Each path is a new rotation, seen through one point. The rows after it are directions, each followed by how far the rotation turns it, in deg/step (0 if it stays put).
Each turn is a multiple of 5 degrees from 10 to 175, or 0.
Each row of a path follows its step; steps can be skipped.

step 1: [-7  5  7  3  3  2 -4 -6  2  2 16  7 -2 -2 -7 -5 13 -6 -5 -1  6 -6  0 -2
  4  4 -5 -3 -9 -9  5 -9 -1 -7  0  9]
step 2: [ -6   0  -4   0 -10 -12   6   9   2   6  -3   4   1   3  -5  -5   6   0
   1  -5  -7 -13  -7  -9   3   5  -3  -3  10 -12  -2   2   5  -5   6   0]
step 3: [ -5  -2  -4   1   2  -4  12   9 -12  -1  -6   3  -8  -7  -9   7   3  -5
  -7 -12  -1   8   1   1 -10   2 -12  -5  -4   4   0  -2   3   4   4   3]
step 4: [ -6   4   4  -5  -6   2  -6  -7  -7   6  -5   5  -5   4  -4  10   1 -18
  -4   5  10   2  -2   2   9   8  -7   1   6   4  -8  -2  -6   1   3  -4]
step 5: [  7  -9   3   0   2  -1   4   2   3   3  -4  -3  -4  10   6   2  -5  -8
   2  -2   5  -3  -1  -4  -1  15   5   3  -9  -9   1   6   3   3  14 -11]
step 6: [  7  -3   3  -1  -2  -1  -1   2  -7  -4   2   0   8  -8   2  -7   1  -6
   0  -4  13   4   5   3   6   0   0  -9 -12  -1   8 -13   9  -5  11   6]
step 7: [  2  -5  -9 -20  -2   1  -6  -7   7   4  -3   4   4   3  -5  -4   8  -1
  -2  -2  -1  -5  -1  -9   1  -3  -1 -12  10   1   0  -6   3  -2  10  -4]
step 8: [  0   1   2 -10  -2  -5   7 -10   0  -1  -1   2  -4   3  -2   3  -7   4
  -3  -4  -8   5   3 -12 -12   6 -15  -3 -13  -2   3   5   5  -8   0   4]
step 9: [ -5   1   5   4  -2   3 -12  -6  -6   1   6  11   3  -5   5  -1  10  -7
   0  -2  -1   2   4   5  -1  14 -10  -5  -1  -5 -13   2   6  -7  -5   5]
step 10: [ -7 -12   7   5  -5 -10 -11   0  -1   4   0  -1  -2   1  -6  -2   2   3
 -10 -11  -2  -9  -1  -2   1   8   1  -2   4  -8   4  11  -1   7   8  -8]
Directions:
[ 0  0  0  0 -4 -3 -1  5  0  0  0 -1  0 -2  0 -2  1  2  0 -2 -2 -1  2  4
  2 -2  2 -4  2  0  2 -1  5  3  2 -1]
90
[-1  2 -1  1  1 -1  1  1  1  0 -2  4 -4  0  1  0 -1  4  1  2 -1  3 -1  0
 -2 -4 -6 -3  2 -1 -3 -1  0 -2  3 -1]
70

step 0: [ -6  -2   4   2   5   2   8   1   2  -8  10  -3 -10   8 -12 -14  -5   4
   5   4   2 -17  10  -5   1   3   1   5  -8  -2  -3  -4   1   4  -3   1]
step 1: [-12   6   9  -6   8   1  -1  -4   2   5   2  -3 -12   3  13   8   4  -4
   5  -7   4  -2  -1  -7   5   4  -5   6   9 -12  -5  -4   4  -4   6  -8]
step 2: [  3  -3  -5   6   3   5   2  -1  -2  -3  10  -4  -1   0  -9 -15  -2  -5
   8   1   3 -14   1   1   6  -3   1   9   3  -7  -3 -14  -4  13   2  -9]
step 3: [ -8  -2  10  -4  10  -4   7   0   9   5   3 -15 -14   0  12  -1  -5   0
   5  -3  12   4  -2  -6  -3   0   0   2   1   0  -6  -7   2   1   7   5]
step 4: [ -1   0   0   0  -1  13  -2   4   2   1  11  -1  -3  -5   1  -2   7 -12
   5   4  -2  -4  -1   1   2  -6   5   3  18  -1   0  -7  -4  18  -3 -10]
step 5: [  1  -4  -3  -3  -1  -5   5   8   7   2   7 -21  -5   5   4 -12  -2   8
  11  -2   8   4   4  -6 -14  -2  -3   2   3  -3  -4  -5  -6   0   2   5]
step 6: [-13  -8   2 -10   3   5   3   7   3  -1  15   1   2  -2  10   9   6 -14
  -3   5   0   2  10   2  -1  -1   1   0  11  -2  -2  -5  -3   9  -6   1]
step 8: [-13  -4   4 -12   1  -3   1  -3   3   7  10  -1  -1   6   6   8   2  -6
  -2   2   2  -5  13  -9  -3   6  -8   3   4 -14  -3  -3  -7  -5  -6   2]
step 9: [ -6  -2  -2   0   6   5   7  11  -3 -18  11   0  -1   6  -5  -6   0   3
  10  -2  -6  -9   3   5   8   1  -2   8   5  -4  -6  -4   6   2   3 -10]
step 10: [ -6  -2  12  -5   8  -6  -2  -9   7   5   0  -9 -10   1   0  -2  -6   7
  -2   1   9  -7   7 -12   0   5   1   5   0 -13  -4 -10  -2  -2  -5  -7]
Directions:
[ 0 -2 -1 -1 -1 -3  0  2 -1  0  0  0 -2 -1  1  2 -1  3 -2 -2  7 -2 -1 -3
 -2 -1 -2  0  1  0  0  6  2  1  2 -3]
160
[-2  4 -2  1  1  2 -3  2  1  0  2  0  4  0 -2  0  0 -3 -6  1 -1 -4  2  0
  0 -1 -2 -2  0 -1 -1  0  0  5  3  0]
160
[ 1 -2  1  4 -1 -1 -2 -2  1  0 -1 -3  2  0 -1 -2 -1  2 -1  0 -2  0  0  2
 -3 -4  2  3 -1 -2 -1  1 -3  0 -1 -8]
140

step 0: [ -2   5  -1   3  -3   4   3 -10  10   3   6   9  -5   6  13  -3   4  -1
   1  -3   8  -4  -5  15 -13   5   2   4  -4   6   3  -2   3  -8   2  -5]
step 1: [  1   7   2 -10   8  -4  -5  15   5  -6   3  -3  -5   4   4  -5   5   1
   2  -3  -1  13   1  12   1  -7  -5  -8   5  -5   3  -4  -4  -7  -3  10]
step 2: [  3 -11  -9  -3  -7  -8  -1   4   7  13   7   1  -4  -2  -8  -1  -6  -3
   4   3   1   4  -3  -5  -3 -13   0  -1  -2  -5   8   3   6  12  -1   7]
step 3: [  5   2  10  -4  -3   6   0  -3  -6  -3  -1   6   6   8  -8  -5 -14 -12
  -5  -1  -8   2  -7   3  -5   5  12   4  -9   1   1  -1  -1   8   1  -5]
step 4: [  6  11   1   5  11  13  11  -2  -5   3  -4  -1 -11   3  -1   6   1  -6
   0  -1   9  -5   4   7   5  -5  -5   3  -9   1   8   7  -3  -9   1   0]
step 5: [ -2  -2 -11  -9   5  -5 -10  -2  -1  -6   6   6  -8   1  11  -2   2   3
  -1  -6  11   3  -4   1 -11  -2  -1   7  -3  -4   2  -1  10 -12  -2   0]
step 6: [ -6   7   1   1  -8  -6  -5   7  -3   3   4   5   1   2   1  -9  -3  -1
  -2  -1   1   3   2   9  -4  -8   5  -8   9   3   6  -4  -7   5 -19  12]
step 7: [  2  -2   4   1  -2  -3   6   1  16  11   0   1   0   8   2  -1  -4 -11
   4   0 -10  -2 -11   4   5  -3  -2   8   0   5   9   0   7  10   8   9]
step 8: [ 11   3   3 -12   0   8  12   1  -5  -6   6   2  -5   1  -5  -5  -3  -3
  -4  -5  -5   8  -2   5  -6  -3  -1  -5  -9  -9   0   1   0   2  12  -8]
step 10: [ -3   4   5  -2   8 -12  -7   5  -9  -5   4   3   3   8   1   5  -9  -5
  -3   0   6   1  -9  -3   1  -1   5  10   3   0   8   2  11  -7 -11   4]
Directions:
[-2 -4 -3 -1  0  1 -2 -2  4  2  1  0  0 -4  3  4 -4 -1  1  2  0 -1 -1  2
  0  1  0  3 -2  4  0 -2  1 -1  2  1]
155
[-3  0 -1  1  0 -6  0  2  1  0  0  0 -1  0 -2 -4 -4 -3 -3  2 -2 -5  1 -3
  2  0  0  0 -1  1  2 -3  1  2 -2 -2]
90
[ 3 -1 -2  0  0 -2 -2  0  4  2 -2  1  0  6  0 -2  3 -1  3 -2  1 -2 -1 -3
 -2  3  1  4 -2  0 -3  0  2  0  0  0]
155
[-2 -2  1  4  2 -1 -2  1  0  0  0  2 -2 -1  0  1  3  2  2  0  1  0 -1 -1
  1 -3  2  1  1  1  6  4  5  2  4 -3]
140

step 0: [  1  10  -5  -1  12   2   1  15  -2   3  -3  -5   3   3   0   2   3  -8
   2 -11   0  -1   9   8  13   1   5  -8  -6   5   0  17  -8  -1   4   8]
step 1: [  5  14   5 -13   0  -3   9   1 -10  -4   5 -12  -5  -3  11   0  -1  -2
   2 -15   3   4   5   1   8   5   3   9  -5 -10   5   7  -3  -5  -4  -3]
step 2: [  9   5 -10  -1  -4  -3   2   0  -8   9   3   5 -15   2   4  -4  -9   5
  12 -12  -8   5  -9   4   3  11   0   0   6  -8  -3  10   1   6  -5  -7]
step 3: [  5  -5  -2  -3   6   2   1 -12  -2   5 -10  14   4  -7   9 -11  -8  -2
  -3  -9   1   3  -3  -2   2   6 -11   3   4   0  -3   4   1  -5   0 -19]
step 4: [  0  -1  -7   3   1   6  -3   9   2   6 -16  -4  -2   5   8   0  -3  -1
 -13  12  -3   0  -2  -1   2   6   0   0   8  -4   0  -2   9  -1  -5 -22]
step 6: [  9   2  -4   9  18  -6   9   2  10   1  -9  -7   0  -6 -11  12   3  -4
   1  -5  -7  -4   7  -4  -1  -3  11  -4  -2   6   5  -2   8   5   5  -2]
step 7: [  8  16   3  -5   2  -3   6 -11   8   3  -1 -16   3   2  -3   7   2   0
   4   0  11   1   7 -15  -5  -3   3   7  -8  -1  -3   3   5  10  -1   0]
step 8: [  7  12 -15   3   1   0  -8 -13  -6  -7  -1  -3  -9   8  -1   4  -5   7
   7   1  -2  -9  -1  -1  -2  -8   4   1  -3  -4 -15  10   1   6   7   4]
step 9: [ -3   9  -6   1  10   1  -3 -13  -8   2  -3   8   7  -2  13  -5   3   4
   0   2   8   2  11   2   2  -2  -6  -7  -1  -2  -8  17   7  -7   2   9]
step 10: [-12   2  -4  -2   6   5  -6   2  -7  -1  -8  -4  -3   8  15   0  -2  -3
   0   1  10   2   7  15  10  -2  12  -6  -3  -8   4  10  -1   2  -6  -6]
Directions:
[-1 -3  0 -2  3  3  2  0  4  1 -4  3  3  1 -2  2 -2 -3  1 -2  5  1  2  0
  2 -1  0  0  0 -2  1  1 -2  3 -1  0]
110
[-2  1  0 -4  3 -2  0  1 -1  2  0  3 -4 -1  2 -1 -3 -3 -1  1 -2  2 -5  1
  1 -1 -3  0  0  0  2 -2  1 -1 -5 -2]
40

step 0: [  3   0   4  -3   3   5 -14  11  -9  -1  -2 -12   0  -2  -8  -4  -4  -7
  -1  -3   6   1  -3   1   2   0  -3   8   5  -9  13 -10   4  -4 -12   2]
step 1: [  7   0   5 -15  -1   6  13  -1   2  -1 -12  -8   0  -5  -1   5   4 -11
  -8  -2   2  -8   3  -2   2   3  -1   0  11   0   3   6  10   2   0 -12]
step 2: [  8   7   1  -7  -6  12  -2 -13 -13  -5   1  -4  -1  -2   1   8   2   5
   4  -2   2   0  -3   6  -6  -7  -5  -3  10 -14   3  -6  -5   4  -7   5]
step 3: [ -3   5  -3 -13   4  -5  -5  -3   3  -9  -4  -2   2  -7   9   3   7  -2
 -10  -1  -3 -15  -7  -4   0  12   8  -3  11  -3  -8  -5   3   1  -2   6]
step 4: [ -3  -1   2  -4  -4  -3   0  -5  -4   8   4   1   2   6  16   5  -1   3
  15  -7   9  -1  -3   7   4  -1  10   5  15 -12   6   6   0  -2   2   1]
step 5: [ -8  -5  -4  -2   3   2   1  -1  -2   4   0  -7   1 -15  -4 -12   2   1
  -1   4  12  -7 -14   2   3  10   9   5   5  -3   0  -5  -9  13   3   3]
step 6: [ -4 -11  -7  -8  -9  11  -4  -3   4   5 -10  -5   3   6  -1  -1  -3   5
   8 -12  -1 -10   2   4  16   1   5   5   0   1   6  -3  -2  -5   0  -6]
step 7: [ -2  14   9   2   0   5  10  -1  -1   5  -6  -9   9  -6 -12   1   4   7
  -8 -13   5  -2  -8   5   2   5   2   5  -1  -3   4   3 -10  -3   3   4]
step 9: [ -4   8   6   0   8  -6  -1  -2 -10  10 -15   6  -7   3  -6  10  -1   4
  -9  -6   2   0   2   6  -4   7   7   4  11  -2   4   1   0   1 -10  -5]
step 10: [ 11  -3  -4 -11   2  -4  -3   3  -1   6   1  -6  -9 -11   1   1  -3  -6
  -8  -7   6   3  -6   7   0 -11   6   5   1 -12   3 -10  11   0   1   4]
Directions:
[ 2  2  4  1  4 -3  3 -2  2  0  1  1  0  0  2  0 -1  1  0 -5  0 -3  4 -1
  4 -1 -1  4  0  0  3  0  3  1  1  1]
125

step 0: [  4   6  -6  -2  -3  10  -8   2  -1   2   3  -7   5  -2  -5   5 -20   3
   1  -1  -1 -13   4   8  -2   7   1  14   0  -1 -10   1  -4  14  -9   0]
step 1: [  2   3  10  -7  -1  -9   3  11   3  -2   0 -15  -6 -10  10   3  15  -5
   0  -3  -3   2  -4   0 -13  -5   8  -1   8 -10   7  -2   7  -3   3   8]
step 2: [ -2   8   1   5  17   3  -6   0  -7  -2   9   2   6   9   7  -5 -10   4
   7  11   6   2  -2  -4   1  -5 -19   0   2   7  -6 -11  -1  -1   5  -1]
step 4: [  3  14  -1  -1   5  -8  -2   2  -7   4  10  -6  11  -3   2   4  -3  -6
  -5   2  -6   1   6  -5   5  -4  12 -23   3 -11   1   0  -2   4   5   0]
step 5: [  0   4 -12  15   1   5 -12   5   3  -2  -5  -2 -14  -5   4  -2   2   2
  -3  -3   4  -6  -2   5   1  -5 -11   5   4   6   1 -14  14   3 -11  -5]
step 6: [  3   3  14  -5 -15  -4  15   5  -1 -10  -1   4   7   5  -1  -5  -4  -2
  12   4  -2  -2  12   0   2  -7   3   3  -3   1   6  -5   6   4  13   8]
step 7: [ -1  10  -1   4   8   4  -7   2   4   2  -2  -9  -6   4  -3   3  -8   6
   0  -1 -16  -1  -1   1  -8  -5  -1 -15  -7   4  -4   3 -10 -17  -3 -13]
step 8: [ -3  -5  -3  -5 -11  -4 -11  -2  -6   4   5   8   0 -12   7  10   4  -4
 -10  12   3   2  16   6  -1   0   4   7   1  12  -2  -6  11   3  -4   3]
step 9: [ 14  -3   5 -10   3   2  -2   8  -9  -2   1  -8  -7  -2  -7 -14  -3   0
  18  -5  -2  -7  -1   7  16  -8   3  -6   6  -5  -3   0  -3  -2   0   1]
step 10: [ -6   0  -6  11  -4 -13   4  -6   1  -3  -1  10 -12   3  13   6   6   1
   4  -1  -7   6   2   6 -12   1 -16 -11  -1  -1   0   4   4  -5  10  -7]
Directions:
[ 0 -1  2 -1 -3  2  1  0 -1  0 -1 -2 -1  3 -2  0  1 -4  0  4  3 -1  0  3
  1  4  1  3 -2  2 -1 -2  0  5 -1 -4]
130
[ 1 -3  1 -2  3 -2 -3 -1 -6 -1  5  1 -1  0  2  0  4  0  2  4  1 -1 -1  2
 -2 -1  0  1  1  0 -3  3 -3 -2  0  1]
55
[ 0  4  2  0  2  1  2 -1 -1  2  1  0 -5 -3 -2  2  2  0  1  4 -2  1 -3 -2
  1  1 -1 -2 -4 -4  0  0  1  0  3 -1]
130

step 0: [  6  12  -2   3  -1  -7  -3  -1   2   2  -4  -2  10   6  -4 -14   0  -3
   9  -9 -12   2   5 -13   6   0   6   1   0   0  -1   3   8   1   5   8]
step 1: [  0  17   5   7  -1   3  -4  -7   3  -3  -6   1  -5  -5   3 -12  -3   3
  -1 -14  -7   3   5  -6  -7  -4   3  -2  -8   6   1   2   5  -8  -8  -1]
step 2: [ -6  -1  10  -1  -7   5 -12 -10   3  -6   0  -1   0  -5   3 -14   6  11
  -4 -11   6  -4  -7  -5 -10  -2  -2  -4   5  -1   9  -4   0  -5  -4   2]
step 3: [  3   0   7  -2   0   7  -7  -1   5  13 -12  -2   8   0   2   0   0   7
  -1  -1   6  -5 -12  -6   0  -5   1   0   6 -10  10 -13   5  -7   0  -3]
step 4: [  0   7   1   2  -6  15  -3  -2   8   3  -5   0   3  -2  -4   7 -11   6
   3   9  -4   3  -4   4  -1  -7  -5   7  10  -9  -7  -6   9  -1  -5  -9]
step 5: [ -1   8  -3   9   0   3   2  -4   7   5  11  -1  -2   9  -3   0  -1   7
  -4   2  -2   4  -3   7  -4   3  -1   0  21  -8 -10   6   7  -1   6   1]
step 6: [  4  11  -5  11   0  -8   3 -13  -5   8  -2   3 -14  13  -4   5   4  -4
  -4  -1   2  -6  -7   6  -1   2   4  -3   4  -8  -3   3   3  -2   1   0]
step 7: [ -3   9  -2   1 -13 -11  -2  -4 -12  -2  -4  11  -6   7  -9   4  -1  -5
  11  -5  -4  -7  -9  -1  -5   1 -10  -6   5   0  -1   1  -5   1  -2  -3]
step 9: [  0   4  17   5  -3   2   1  -7 -13  -5   4 -11   1  -9   7   7  -8  -2
   1   2   5  -6   1   7  10  -2  -3 -12  -2   0   2  -4   6  -1   1   1]
step 10: [ -6  -2  12   9  -4   7   1   4  -5  -5   3  -9   3  -4   1  -5  -1 -12
   8  12  -2 -10   0  -4   0   6   5  -6  11   0   7  -4   3   0  10  -1]
Directions:
[ 1 -1 -1  0 -4 -1  1  1 -1  1 -2  3 -5  3  2 -4 -1 -3 -2 -3 -2  4 -3  1
 -4  1  1  0 -1  2  0  0  1 -1 -1  5]
65
[-1 -1  0  0  1 -2 -2 -3 -1  0  0 -1  0 -3  3 -2  1 -3  4 -5 -5 -2  1 -1
  3 -1 -1 -5 -1  3 -2 -2 -1  2  0  0]
45
